Here are some numbered points:
[-20   8  13 -31 -19   9   3  36 -16 -17 -12  -5] 0
[ 20  28 -10  10 -42   4  -7 -26  42 -25  36  21] 1
[-12 -20  -9  -6  88  18 -13  41  -3  55  16  -6] 2
[  0  19   5 -14 -13  19  -8 -51 -24  -4 -25   7] 3
[  5   5 -17   6 -42  21  -5 -81  36 -46  -5 -12] 4
[ -7  19  -4  29 -16  10   8 -40  11  17 -16   4] 5
[-22  -6 -26 -31 -21 -10  -8  53   8 -13  16 -11] 6
[ -6  -8  49   2 -19 -22  32 127 -45 -49 -28 -23] 7
[  1 -22  -1  -1 -12 -18  -5  27  -6  28  -1  -4] 8
[-30 -15  51  -1  12 -27  -7  82 -21 -47   9 -29] 9
[-15 -18   8  34  -8 -13   5  30 -32   7 -12  -4] 10
[ 22 -14  11  19 -20  -1  28   5 -11   7 -32   9] 11
[  0  -2 -16 -16 -15 -14 -11   1  28   6  17 -22] 12
[-35  -7  52  -3  29  11  -2  22 -35  12  -5 -16] 13
[-32  -1 -27 -17   8   0  11   3 -24 -51  -5 -38] 14
[-24 -18  -6 -25  38 -21   5   5  14 -37 -38 -21] 15
[  1 -17 -28 -23  25 -20  -4 -10  22  47  71  19] 16
[-15 -12  20  12  -4 -22  21 -44 -34  16 -19 -18] 17
[-36 -21  19 -33  24 -25   3  83 -32   1  28 -24] 18
Which five points above are nearest to each new point by angle, seen from the average point of the numbered points? Their numbers follow each, nearest first.
[-11 -14  -4 -29  19 -11 -12 -15  15  10  43 -22] 16 12 2 1 4
[ -9 -21   2 -22   1  -5  21  26   0   8  10   2] 16 18 8 6 2
[-14   0   5   0 -18  13  -9 -51 -18  -2  -7 -12] 3 4 5 17 1
[-24   6  25 -13   4  12 -19 -40 -33   6 -20  -6] 3 17 5 13 4
[ -3  21  -9 -46  47  15 -26 -70  35  59  68  41] 16 12 1 2 5
[-23 -17 -13 -21  66 -16   4  10  20   4   7   5] 2 15 16 18 12
[ 22  26  10  37 -30  14  11 -34  -1  37 -24  13] 5 11 3 17 1
[ 43  46 -13 -19  37  29  -2 -72  -4  11 -19  -7] 3 5 4 17 1
[ 18   0  -9  24 -24 -13  42  62  29 -27  -2 -11] 7 11 6 1 9
[ -3  -2   6   5 -18  14  -3  26  -7 -13  19  -3] 1 6 0 7 9
[ 14  -8  10  29  -6 -15   4  -6 -15  -4 -27  -3] 11 17 5 10 3
[  4  16  -3  -2  -1  16  25  -1  14 -11 -11   5] 5 1 4 3 11
